One turn sends every row of this set to another row. A few are shown first. Where does it send the rows asked after them?
Z334: [ 0.42 -1.49  1.67  0.59 -2.48 -0.96 -1.86 -0.33  0.53 -0.76  0.41  0.33
 -0.11  0.67  0.64 -1.33  1.15  0.99  4.27  2.67  2.29 -0.48 -0.01 -0.20
  0.66 -0.58  0.62  2.25 -3.50  1.93 -0.92  0.28  3.03  0.24 -0.39  0.33
  0.79  1.95  2.42  1.42  0.12 -1.82 -1.91  1.67 -2.30 -2.81 -1.39 -3.70
 -0.66  3.27 -0.81 -1.19  0.96]
Z796: [ 2.18 -1.14 -1.07 -0.01  2.42  1.94 -1.62  0.13 -0.47 -1.28  0.01  0.51
 -0.29 -2.58  0.76 -0.90 -1.12 -0.94 -0.01  0.51  1.58 -0.86 -0.86 -2.02
 -0.95  1.90 -0.95  3.99 -1.35  0.61  0.00  0.35  0.04  2.02 -0.99 -1.69
  0.59 -0.49  0.40  0.57 -1.70 -1.29 -0.77  1.35 -0.52 -3.62 -1.19 -0.61
 -3.02  0.39 -0.63  0.52  0.91]
Z756: [ 1.36 -2.73 -1.87  3.43 -1.21  0.97 -0.83  0.87  1.64  0.77  0.59  1.12
  1.32  0.31  0.50 -1.41  2.17  0.73  3.10 -1.12  0.46 -2.96  2.43  1.59
  3.21  1.13 -0.09 -0.34 -0.26 -0.47 -0.43 -0.45  0.35 -0.71  0.43  0.93
 -1.37  0.19 -2.52 -1.01  0.09  0.39 -0.16  2.69 -0.78 -2.99 -1.11 -0.72
 -0.46  1.31  1.32  0.22  0.08]
Z907: [ 0.72 -0.49 -0.18  3.18 -2.97 -2.41 -0.98 -0.42 -0.12  3.27  2.32  2.19
  1.24 -1.29  1.30 -2.12 -0.03  1.16  2.34 -0.49 -0.62  2.20  3.06  1.24
  1.21 -1.53  0.65  1.32 -2.43  1.21  0.38  0.11  1.07  0.40  1.60  1.05
  0.74  1.28  1.98  1.62  2.12  0.36 -0.83  1.54  1.23 -1.86 -1.47 -1.42
  0.85 -1.00 -0.11 -0.50  1.09]
Z718: [-0.56 -2.55  2.18  1.56 -2.03 -1.35 -0.78  0.06  0.15  0.07  0.83  1.42
  0.41 -0.66  2.28 -1.49  2.48  0.42  3.80  2.26  1.30  0.53  1.91 -0.54
  1.35  0.17  0.16  2.16 -3.50  1.28 -2.88 -0.68  3.59  0.92 -0.43  0.04
  1.23  0.29  2.55 -0.13  0.77 -0.71 -1.22  0.58 -3.19 -2.37 -1.25 -3.87
 -2.08  3.08 -0.72 -1.27 -0.01]
Z312: [-0.20 -3.01  1.26  1.03  0.40  0.68 -1.50  4.06  1.40 -1.43  0.35  1.04
  2.81 -2.90  4.40 -1.78  1.10  0.13  1.42  0.95  0.05  0.66  2.23  0.27
 -1.39  0.16  0.47  1.08 -1.42  0.74 -1.56  1.32  0.94  2.64 -0.84 -0.12
  0.77  0.77  3.12  1.75 -0.59  0.77 -1.43 -0.95  0.05 -0.34 -2.05 -0.21
  0.45  0.64  0.46  0.31 -0.79]
Z262: [ 2.03  0.31 -1.97  2.65  2.41  1.20 -1.51 -0.19 -0.85 -1.10  0.36 -0.18
  0.04 -2.36  1.23 -0.96 -2.13  0.78  1.59 -0.78  0.83 -1.66  1.28 -1.38
  0.72  1.08 -0.28  2.35 -1.14  0.41 -0.20 -0.72 -1.37  1.29 -0.10 -1.31
 -1.79 -1.06 -2.04 -0.98 -2.43 -1.45 -0.54  1.96  1.05 -2.91 -2.24 -1.04
 -1.04 -0.84  0.57 -0.23  0.90]
Z514: [ 0.75  0.38 -0.33  2.21 -2.19  3.09 -1.22 -0.31 -1.91 -1.16  0.04  2.55
 -1.13 -3.28  1.90 -0.20  2.01 -0.82 -0.10  0.73  0.65 -0.19  0.99 -1.35
  0.40  1.09 -0.40  2.88  0.86  0.63 -1.29 -1.97  0.32  1.57  0.52 -3.35
  0.02 -0.05  0.86 -0.76  1.42 -0.96  0.57  0.95 -0.61 -2.14 -0.23 -0.70
 -2.76  1.06 -1.02  0.94 -0.03]
Z209: [ 2.79  0.57 -1.29  3.00  0.48 -1.06 -0.44  0.01 -1.97  0.68  1.22  1.38
 -0.38 -2.34  0.27 -0.89 -1.55  0.16  3.29 -0.72 -0.50 -0.35  2.36 -2.03
 -0.15  1.50  0.21  2.60 -0.36  1.91  1.40  0.37 -0.51  1.55  1.17 -3.05
 -0.01 -1.32 -0.68  0.59  0.27 -1.63 -1.24  2.72 -0.61 -3.66 -1.75 -2.09
 -1.48 -0.74 -0.50  0.27  2.03]
Z39: [-0.12 -4.39 -1.50  0.24 -1.11  1.02  0.71  2.14  1.67 -1.48 -0.07 -0.06
  2.06 -1.00  3.08 -2.56 -0.13 -0.49  1.73  0.11  1.58 -1.36  1.77 -1.20
 -1.23  1.45 -2.63  0.66 -0.93  1.39 -1.96  0.44  0.97  1.92  0.16  0.20
  0.81  1.83 -1.04  0.40  0.73 -0.26 -0.63  0.49  1.32 -0.70  0.36 -1.58
 -2.00  0.26  1.36  1.39 -1.73]
Z261: [ 0.44 -3.24  1.99  1.32  0.97  1.44 -3.00  1.49  1.07  0.06 -1.26  1.39
  2.21 -2.40  2.05 -2.56  1.71  0.67 -0.02 -1.04  0.05 -0.68  2.51 -0.44
  0.90 -0.58  0.88  1.64 -2.67 -0.17 -2.22  0.09  1.06  1.09 -1.34  0.48
  0.74  1.60  3.43  0.77  0.20  0.40 -0.48 -0.36  0.07  0.33 -2.95  0.79
  1.37  1.81  0.76  1.31 -0.86]
Z501: [ 1.21 -0.99  0.03  3.81 -3.60 -1.06 -2.14 -0.79 -1.24  2.59  1.13  1.46
  0.20 -1.74  0.56 -2.68  0.10  0.80  1.16 -0.51  0.22 -0.01  3.13  1.51
  1.67 -1.26  1.23  2.77 -1.75  1.63  0.12  0.82  0.32 -0.23  2.99 -0.87
  0.59  1.45  2.64  1.63  2.06 -0.87 -0.69  2.38  0.85 -2.11 -3.23 -0.12
  1.28 -0.08  0.24  0.51  1.07]
Z534: [ 1.16 -3.39 -1.74  4.00 -1.69  1.12 -0.84  0.44  1.36  1.13  0.57  1.48
  1.51  0.56  0.58 -1.85  2.18  0.55  2.61 -1.34  0.83 -2.53  2.56  1.47
  2.93  1.09 -0.09  0.04 -1.09 -0.24 -1.26 -1.23 -0.12  0.10 -0.20  1.00
 -1.65  0.18 -1.69 -1.85  1.21  0.42  0.00  2.68 -1.17 -2.99 -1.12 -1.22
 -0.58  1.01  1.37  0.50 -0.32]
Z876: [ 0.56 -3.77 -3.31  3.30 -0.73  1.52  0.07  2.62  1.63  0.90  2.59  1.58
  2.30 -1.06  2.22 -1.51  1.44 -0.52  3.03 -0.38  0.74 -0.72  3.52  1.39
  1.40  1.17 -0.55  0.40 -0.78 -0.11 -1.41  0.23 -0.80 -0.61  0.44  0.21
 -1.19  0.87 -1.11  0.35  1.20  0.11  0.12  2.13  0.70 -2.37 -0.54  0.92
 -1.15 -0.62  1.33 -0.41  0.59]
Z498: [-0.77 -2.31  2.53  1.15 -1.72 -1.16 -0.87  0.09  0.36  0.27  0.96  0.90
 -0.04 -0.92  1.34 -1.36  2.77  0.70  4.49  2.76  1.35  0.46  1.56 -0.37
  0.45  0.36 -0.20  2.33 -3.22  0.95 -2.13 -0.46  3.04  0.21 -0.53  0.18
  1.56  0.20  2.06  0.61  0.46 -0.77 -1.08  0.84 -3.04 -2.15 -1.67 -3.31
 -1.85  3.69 -0.35 -2.09  0.37]
Z567: [ 1.07 -2.28  0.94  2.25 -2.07 -0.42 -2.44  0.67  1.72 -0.39  0.36  0.16
  0.70 -0.72  0.61 -4.08 -2.71 -0.13  0.47 -0.18  3.34 -2.15 -0.87  0.73
 -0.81  0.99 -1.41  3.04 -2.78  0.61 -0.20  1.98  1.46  1.79  1.38  0.11
 -0.42  2.64  1.37  1.81  0.47 -0.57 -0.94  1.38  1.29 -3.02 -0.58 -1.14
  0.47  0.48  0.44  0.58  1.30]
Z440: [ 2.47  2.31  1.03  3.22  1.49  1.24 -0.18 -0.96  0.80 -0.59  1.29  1.10
 -0.59 -2.01  2.62 -0.68 -0.05  0.52  2.73 -1.13  0.39  0.26  2.87 -1.58
  0.61  0.65 -0.78  2.24 -0.91  1.67 -1.98 -0.27  3.54  1.79  0.05 -3.13
 -1.67 -0.04 -1.27 -0.67  0.23 -2.88 -1.28  0.84 -0.39 -1.92  0.69 -0.61
 -1.98  1.18 -0.48  1.07  1.06]
Z302: [ 1.99 -2.72  1.66  1.55 -0.08  3.32 -3.05 -0.10  0.58  0.62 -1.77  0.87
  0.58 -1.11  1.81 -2.13  1.69  1.71 -0.38 -0.80  0.66 -1.53  2.77 -0.28
  1.85 -0.93  0.46  3.29 -2.33  0.97 -2.23  0.10  2.15  0.19 -0.23 -0.65
  0.82  1.26  2.47 -0.38 -0.10 -0.98 -1.54  0.91 -0.60 -0.51 -4.00  1.30
  0.74  2.65  0.79  1.30 -0.42]
Z131: [ 0.29 -2.94  0.37  1.36 -1.31 -0.43 -0.96  0.72  2.53 -0.54  0.24  0.79
  2.33 -0.53  1.78 -3.67 -2.20 -0.66  0.69 -1.12  3.10 -1.56 -0.08 -0.61
 -0.34  1.08 -2.23  1.05 -2.14  0.63 -1.42  1.48  2.80  2.74  1.24  0.92
  0.17  2.77 -0.40  0.98  1.21 -0.64 -0.81  0.55  0.92 -2.36  0.82 -1.43
 -1.34  0.05  0.50  0.80 -0.25]
Z187: [ 1.48  0.46  0.33  0.50  1.84  1.30 -2.56  0.85 -2.23 -1.45 -0.17  1.95
 -0.28 -2.65  1.53 -0.55 -1.04  0.69  0.64  0.97  1.00  1.03  1.65 -3.69
 -0.49 -0.33  0.79  3.37 -1.23  2.19 -0.17  0.17 -0.60  0.99 -0.84 -2.07
  1.49  0.38  0.64  0.43 -1.11 -1.14 -1.41  0.47 -1.18 -0.52 -3.02 -0.16
 -1.76  1.03 -1.35 -0.82  1.56]
Z392: [-0.37 -3.30  0.63  1.80 -1.40 -0.24 -1.26  0.68  2.27 -0.87  0.31  0.31
  1.38 -1.11  1.34 -3.67 -2.49 -0.34  0.39 -0.79  3.10 -2.27  0.21 -0.22
 -0.97  1.89 -2.72  1.84 -1.87  0.54 -0.75  1.59  2.13  2.31  1.21  0.45
  0.75  2.18 -0.78  1.30  1.08 -0.52 -0.83  0.20  0.99 -1.93  0.59 -1.69
 -1.30  0.42  0.96  0.94 -0.25]
Z26: [ 1.04  2.76  0.01  1.56 -0.29  0.70 -1.50  0.40 -0.67 -2.09  0.90  2.04
 -1.47 -0.98  2.19 -1.20  0.30  0.22  2.84  0.15 -0.78  1.08 -0.86 -1.68
 -0.76 -0.62  0.03 -0.71 -0.24  1.49  0.80  1.49  2.66  1.99 -0.53 -1.02
 -0.47  1.44 -1.18 -0.14 -0.71 -0.18 -0.07  0.92  0.21 -0.56 -1.99 -1.27
 -1.06  0.15 -1.04 -1.54  0.14]
Z776: [ 0.10  1.10 -0.86  1.35  2.23  1.06 -1.96 -0.31  0.24 -1.39  1.78  0.31
 -1.55 -3.08  0.04 -0.42  0.60 -0.56  2.37  0.02  0.12  0.37 -0.10 -0.30
 -1.02  0.17 -0.48  1.54 -2.11 -0.62 -0.19 -1.04 -0.02 -0.51 -1.62 -1.22
 -1.62  1.67  1.62  1.12  0.24 -2.16  1.71  0.92  2.49 -2.08 -0.44 -1.46
 -0.04  0.21  0.10 -0.27  1.61]
Z883: [ 0.74 -2.36  2.19  1.12  1.07  1.94 -3.06  1.57  1.26 -0.37 -1.01  1.19
  2.10 -2.31  2.45 -1.81  1.45  1.58 -0.17 -0.76 -0.02 -0.77  2.93 -0.30
  0.82 -0.13  0.77  2.33 -1.73 -0.23 -1.61  0.12  2.12  1.09 -0.85  0.47
  1.25  1.20  3.25  0.82 -0.75  0.30 -1.00 -0.52  0.04  0.31 -2.78  1.26
  1.26  2.10  0.75  1.03 -0.81]
Z691: [ 0.58 -0.57 -0.52  3.51 -3.38 -2.19 -0.94 -1.17 -0.14  2.64  2.63  2.23
  1.14 -1.87  1.06 -1.60 -0.08  1.70  2.06 -0.15 -0.26  2.00  3.63  1.53
  0.95 -1.32  0.54  2.17 -1.10  1.52  0.72 -0.25  1.02  0.22  2.26  0.67
  1.24  0.73  1.45  1.82  2.18 -0.58 -1.05  1.63  0.89 -1.49 -1.51 -1.05
  0.75 -0.75 -0.18 -0.28  0.54]
Z665: [-0.12 -3.39  0.82  1.89 -0.51 -0.74  0.49  1.78  0.29  0.71  2.29  1.03
 -0.34 -2.45  3.57 -2.26  3.05  0.74  4.29  1.87 -0.22  2.11  3.60 -0.20
 -0.15  0.25 -0.19  2.42 -2.79  1.35 -3.80  0.56  1.74  0.43 -0.53 -0.62
  2.10 -1.01  1.79 -0.49  0.13  0.67 -0.86  0.82 -1.71 -1.44 -2.29 -1.86
 -1.37  2.21  0.41 -1.16 -0.80]
Z93: [ 2.41 -2.44 -1.04  3.02 -2.26  1.52 -1.20 -0.26  1.30  0.14 -0.67  0.22
  0.04  1.30  0.80 -1.48  1.40  1.90  3.40 -0.90  0.60 -3.63  1.48  0.67
  3.21  0.05 -0.15  0.30 -1.33  0.69 -0.61  0.00  1.92  0.08  0.26  0.42
 -1.22  0.29 -1.57 -1.67 -0.46 -0.87 -1.69  3.17 -0.89 -2.98 -1.85 -2.36
 -0.32  1.71  0.66  0.60 -0.26]
Z859: [ 1.09  0.79 -1.04  1.86  1.68 -1.10 -1.23 -1.14 -2.90 -1.20  1.02  0.56
 -0.81 -1.57  0.86  0.25  1.23 -0.35  3.47  2.21  0.01  0.20  1.71 -1.70
  0.65  1.39  2.15  2.86 -1.59  2.38  0.71  0.24 -0.18  1.23 -0.59 -1.65
  0.59 -0.68  0.72  0.34 -1.04 -1.22 -0.54  2.42 -1.76 -2.05 -3.61 -1.43
 -2.23  0.18 -0.93 -0.97  0.43]
Z580: [ 1.52  0.04  0.69  4.71  1.40 -0.81 -1.54 -0.58 -0.49 -1.46  1.70  1.39
 -2.20 -2.74  0.13 -2.29  1.95 -0.98  2.07  0.23  0.54  0.20  0.94  0.47
 -1.49  2.92  0.81  2.97 -0.51  1.08 -0.30  0.46 -0.76  2.24 -1.14 -2.87
 -0.68 -0.02  0.55 -0.69  1.52  0.54  1.12  2.20 -0.69 -1.24 -1.91 -0.54
  0.66  0.76  0.10  1.28 -0.29]
Z124: [ 1.03 -1.44 -1.39  2.66 -1.89 -1.97  0.83  0.95  1.47  1.89  3.44  1.14
  1.41 -1.05  2.58 -0.66  0.74  1.52  3.73  1.49  0.03  2.90  4.05  1.65
 -0.17 -1.22 -0.59  1.80 -1.87  2.07 -0.32 -0.32  0.11  0.62  0.13  0.94
  0.11 -0.23  0.61  0.79  1.26 -0.26 -2.02  1.37  0.68 -1.26  0.57 -2.00
 -0.73 -0.92 -0.51 -0.05  0.36]

Z209 turns into Z262
Z665 turns into Z124
Now these:
Z26 turns into Z580
Z883 turns into Z498
Z131 turns into Z261
Z302 turns into Z334

